One turn moves each row of this set onto another row. After a few examples, where does it send each row asked below?
nadi: -.01  .02  -.01  .02  .09  .08  .18  .10  .01  -.41  .08  -.07  .17  -.20  -.04  .01  -.11  -.11  -.04  -.24  .21  .15  -.02  .07  -.05  .03  .08  .02  .25  -.06  -.14
lepus: -.09  -.09  -.04  .01  -.17  .12  .08  -.01  .03  -.05  .16  .11  -.06  .19  -.14  -.09  -.13  -.10  -.13  .01  .04  -.09  -.13  .11  -.18  -.04  -.11  .08  .24  .11  -.21
Nofes: -.05  .02  .01  -.05  -.06  .23  .13  -.04  -.10  -.41  .05  .18  .01  .20  -.03  -.11  -.13  -.04  -.07  -.07  .38  .08  -.08  .02  -.12  -.29  -.01  -.02  -.12  -.07  -.15
nuku: -.01  .12  -.17  -.33  -.08  .33  .21  .13  -.10  -.17  .15  -.11  -.05  .25  .18  .05  .02  -.01  -.10  .02  -.08  -.04  -.04  .10  .04  .02  -.07  -.13  -.19  -.13  -.20
Rivod: .20  .14  -.10  -.08  .12  .24  .15  .00  -.02  .03  .09  -.02  -.07  .18  .15  .02  -.06  -.26  -.19  .03  .11  -.02  .03  -.03  .17  .09  .02  .14  -.03  .08  .09
Zis: .02  .06  -.03  .00  -.04  .14  .15  .11  .00  -.42  .11  .20  -.21  .25  -.09  -.01  -.11  .02  -.08  .02  -.05  .02  .13  .11  .16  -.24  .00  .00  .16  .01  -.10
ridim: -.03  -.19  -.05  .12  .05  .11  .12  .04  .00  -.34  .20  -.10  .03  -.09  -.15  -.13  -.27  -.01  -.08  -.11  .13  .09  .01  -.03  .00  .08  -.14  -.11  -.10  -.03  -.18
kes: -.06  .20  .12  -.08  .20  .14  .26  -.13  .09  -.26  .10  .01  -.03  .22  -.04  -.25  -.14  -.15  .06  -.03  .18  .06  .19  .15  .09  -.26  .03  .04  .00  .05  -.06
Zugu: .05  .07  -.08  .02  -.05  .07  -.08  .16  .11  .02  .02  -.04  -.16  .10  -.13  .14  .00  -.06  -.22  -.07  .08  .07  -.07  .17  -.25  .10  -.03  .07  .13  -.18  -.12
nusim: .03  .20  -.11  .02  .17  .11  -.10  .13  -.05  -.01  .02  -.02  .06  .36  .16  .07  -.02  -.09  -.04  -.02  .11  .01  .09  .06  .02  -.10  .08  -.01  .02  -.36  -.12
kor: .11  .04  -.01  -.30  .01  .05  .22  -.03  .02  -.31  .07  .03  .00  .05  .17  .09  -.04  -.02  -.15  -.18  .15  .10  .00  -.14  .18  .00  .29  .06  -.04  -.09  -.10
Dovi: .10  .16  .14  .04  -.12  .10  .19  .06  -.11  -.13  -.04  .13  .03  .13  -.16  -.05  -.17  .09  -.12  -.28  -.06  -.09  -.10  .08  -.12  -.02  -.13  -.03  -.22  -.22  -.15
sidos: -.05  .12  .09  -.13  -.16  .19  .09  .16  .26  -.05  -.08  -.04  .01  .30  -.26  -.08  .06  -.15  -.02  -.21  .14  .00  .09  .11  .18  -.14  -.05  -.05  .08  -.10  -.14
let: .09  .34  .17  .07  -.10  .00  .19  .00  -.16  -.11  .03  -.08  .17  .26  -.04  -.06  -.12  .00  -.11  -.30  .07  .07  -.09  .17  -.08  .03  .14  -.02  .03  -.19  -.15
ret: -.14  .13  .07  .14  -.21  .24  .06  .02  -.04  -.34  .06  .04  .05  .17  -.11  -.07  -.15  -.07  -.01  -.02  .31  .15  -.03  .18  -.02  -.29  .09  -.06  .03  -.02  -.22
pum: .01  -.11  -.05  .04  -.27  .02  .28  .19  -.09  -.16  -.07  -.25  .20  .11  .00  .06  -.05  .03  -.09  -.22  -.06  .02  .03  -.01  -.02  -.17  -.02  -.07  .06  -.05  -.21
gaf: .02  .07  .13  .02  -.07  .08  -.01  .15  .07  -.22  .07  -.17  -.08  -.04  -.05  .09  .11  -.15  .02  -.01  .34  .23  .08  .26  .06  .14  .01  .01  .06  -.09  -.03
bigaz: .01  .01  -.06  -.17  .06  .02  .17  .15  -.10  -.15  .05  -.33  .09  .06  -.02  -.09  -.01  -.09  -.05  -.36  .12  -.01  -.08  .16  -.12  -.18  -.02  -.10  -.23  -.05  -.11
tosu: .05  .16  -.03  .04  .26  .15  .14  -.22  .04  -.13  .27  .06  .02  .19  .13  -.26  .01  -.19  -.07  -.02  .08  .05  -.06  .14  -.01  .08  .15  -.01  -.01  -.08  -.14
moso: .07  .30  .00  .01  .21  .11  .05  .21  -.07  -.26  -.09  -.08  -.10  .04  -.13  .12  .04  .06  -.04  -.05  .17  .11  .20  .21  .01  .07  -.04  .04  -.15  -.20  -.12
dev: .09  .16  -.25  -.21  -.14  .20  .12  .13  -.11  -.10  -.07  -.18  -.05  .17  -.06  -.08  .11  -.06  -.14  -.12  -.12  .05  -.14  .10  .12  -.15  .12  -.05  .01  -.03  -.03
sakan: -.05  .06  -.03  -.04  .03  .07  .05  -.19  .20  -.17  .05  .00  -.05  .19  -.11  -.12  .07  -.19  -.17  -.15  .17  .17  -.10  .16  -.26  -.04  -.03  .20  .04  .03  -.07
tiru: -.01  .05  -.02  -.07  .01  .06  .11  -.09  .03  .18  -.01  -.08  .07  .10  -.02  -.12  -.07  -.08  -.06  .01  .21  -.01  .02  -.02  -.26  .15  -.14  .10  .09  -.14  -.17
mefe: .03  .23  -.11  -.01  .00  .43  .14  .01  .23  -.03  .05  -.06  -.12  .10  .13  .14  -.06  -.13  .02  -.01  -.10  -.02  .00  .10  .16  .03  -.14  .07  .06  -.04  -.10
lor: -.01  .17  .11  -.12  -.12  .29  .29  .17  .04  -.01  -.06  -.14  .20  .09  .03  .10  .07  -.25  -.18  .02  .03  .07  .16  .14  .05  -.08  .18  .03  -.16  .00  -.04
puli: -.10  .01  .01  .11  -.19  .28  .17  .08  .10  -.36  .00  -.18  -.05  -.09  -.12  .03  -.09  .03  .00  .11  .26  .07  .05  .09  -.11  .09  -.03  -.04  -.04  .05  -.26
sikor: -.12  .13  .10  -.10  -.14  .23  .08  .07  .15  -.07  .17  -.11  -.06  -.12  -.07  -.06  -.23  -.03  .09  -.07  -.01  -.02  .02  .09  .29  -.03  .08  -.10  -.17  .02  -.22
vevar: -.03  .18  .05  -.03  .01  .11  .11  .08  .17  -.20  .17  -.15  .08  .05  .17  .21  -.09  -.04  -.01  -.24  -.01  .00  .03  .11  .19  -.01  .31  -.02  .06  -.04  -.34
mavi: .02  .06  -.02  .19  -.05  .24  .11  .07  .09  -.15  .05  .35  -.04  -.04  -.06  -.05  .04  -.11  -.11  .03  -.19  -.03  -.01  .10  .09  -.02  .01  .08  .09  -.04  -.14
firom: .05  .12  .08  .07  .14  .14  .26  .13  -.14  -.08  .00  -.05  .11  .18  -.01  .10  -.21  .11  .00  .11  .17  -.12  .24  .00  -.01  .09  .01  -.05  .03  -.16  -.30
tubil: .02  .02  -.10  .06  .20  .07  .09  .04  .10  -.02  .13  .07  -.13  .08  .11  -.16  -.07  -.21  -.11  .09  -.17  -.17  .16  .00  .03  -.08  -.04  .09  -.08  -.07  .03
baz: .02  .03  -.04  -.13  .02  .17  .21  .08  -.12  -.40  .05  -.10  -.02  -.05  .01  .00  -.04  -.04  -.09  .03  .45  .02  -.04  .04  -.19  .10  .08  .01  .01  .06  -.16
temi: .05  .03  -.06  -.13  -.01  .33  .34  .00  .12  .07  -.07  -.19  .09  .20  -.03  -.11  -.09  -.08  -.10  -.11  -.08  -.12  -.04  -.03  -.03  -.24  .13  -.10  -.13  .00  -.10
gitiz: .03  .00  -.05  -.03  -.11  -.06  .12  -.02  -.09  -.27  .22  -.21  .26  .14  .03  -.18  -.02  -.05  -.14  -.03  -.01  .14  .12  -.01  .06  -.09  .13  -.27  .00  -.03  -.11
godib: .07  -.02  -.02  -.29  -.02  .11  .15  .08  .06  -.12  .06  .00  -.04  .50  -.10  -.13  .01  -.10  -.12  -.18  .24  -.09  .02  -.06  .12  -.05  -.03  -.09  .05  -.13  -.13
gen: -.04  .14  -.03  .08  .10  .18  -.08  .18  -.02  .11  -.09  .09  .07  .18  .02  -.01  -.04  -.10  .00  .04  .03  -.10  .17  .01  .06  -.15  -.10  .04  -.12  -.32  -.10
Lezu: -.01  .23  -.14  .05  .14  .07  .07  .03  .13  -.12  .10  -.04  -.06  .11  .24  -.07  .03  -.21  -.01  .02  -.18  -.01  .11  .13  .06  -.04  .06  .11  .23  -.13  -.03
pafed: .02  .02  -.01  -.18  .00  .03  .10  .03  -.09  -.14  .08  .06  .02  -.07  .04  -.09  -.04  -.03  -.07  -.16  .03  -.06  .08  -.13  .28  .06  -.04  .08  -.36  .02  -.15
Kudul: .05  -.22  .11  -.09  .00  .19  .22  .06  .06  -.16  .12  .05  -.06  .06  .11  .09  -.09  .02  .07  .06  .30  -.10  .04  -.06  -.08  .11  -.17  -.06  .00  -.15  -.20
Bapi: -.02  .03  .01  -.18  .02  .11  .15  .16  .13  -.31  .06  .06  .14  -.18  -.06  -.02  .02  -.05  -.04  -.24  -.08  -.08  .03  .10  -.10  -.28  .00  -.22  -.08  -.09  -.11

firom turns into -> kes
ridim turns into -> Rivod
And these:
bigaz turns into -> dev
let turns into -> sidos
lepus turns into -> tiru
gaf turns into -> mavi
puli turns into -> tubil
kor turns into -> vevar
nuku turns into -> gitiz
ret turns into -> gen

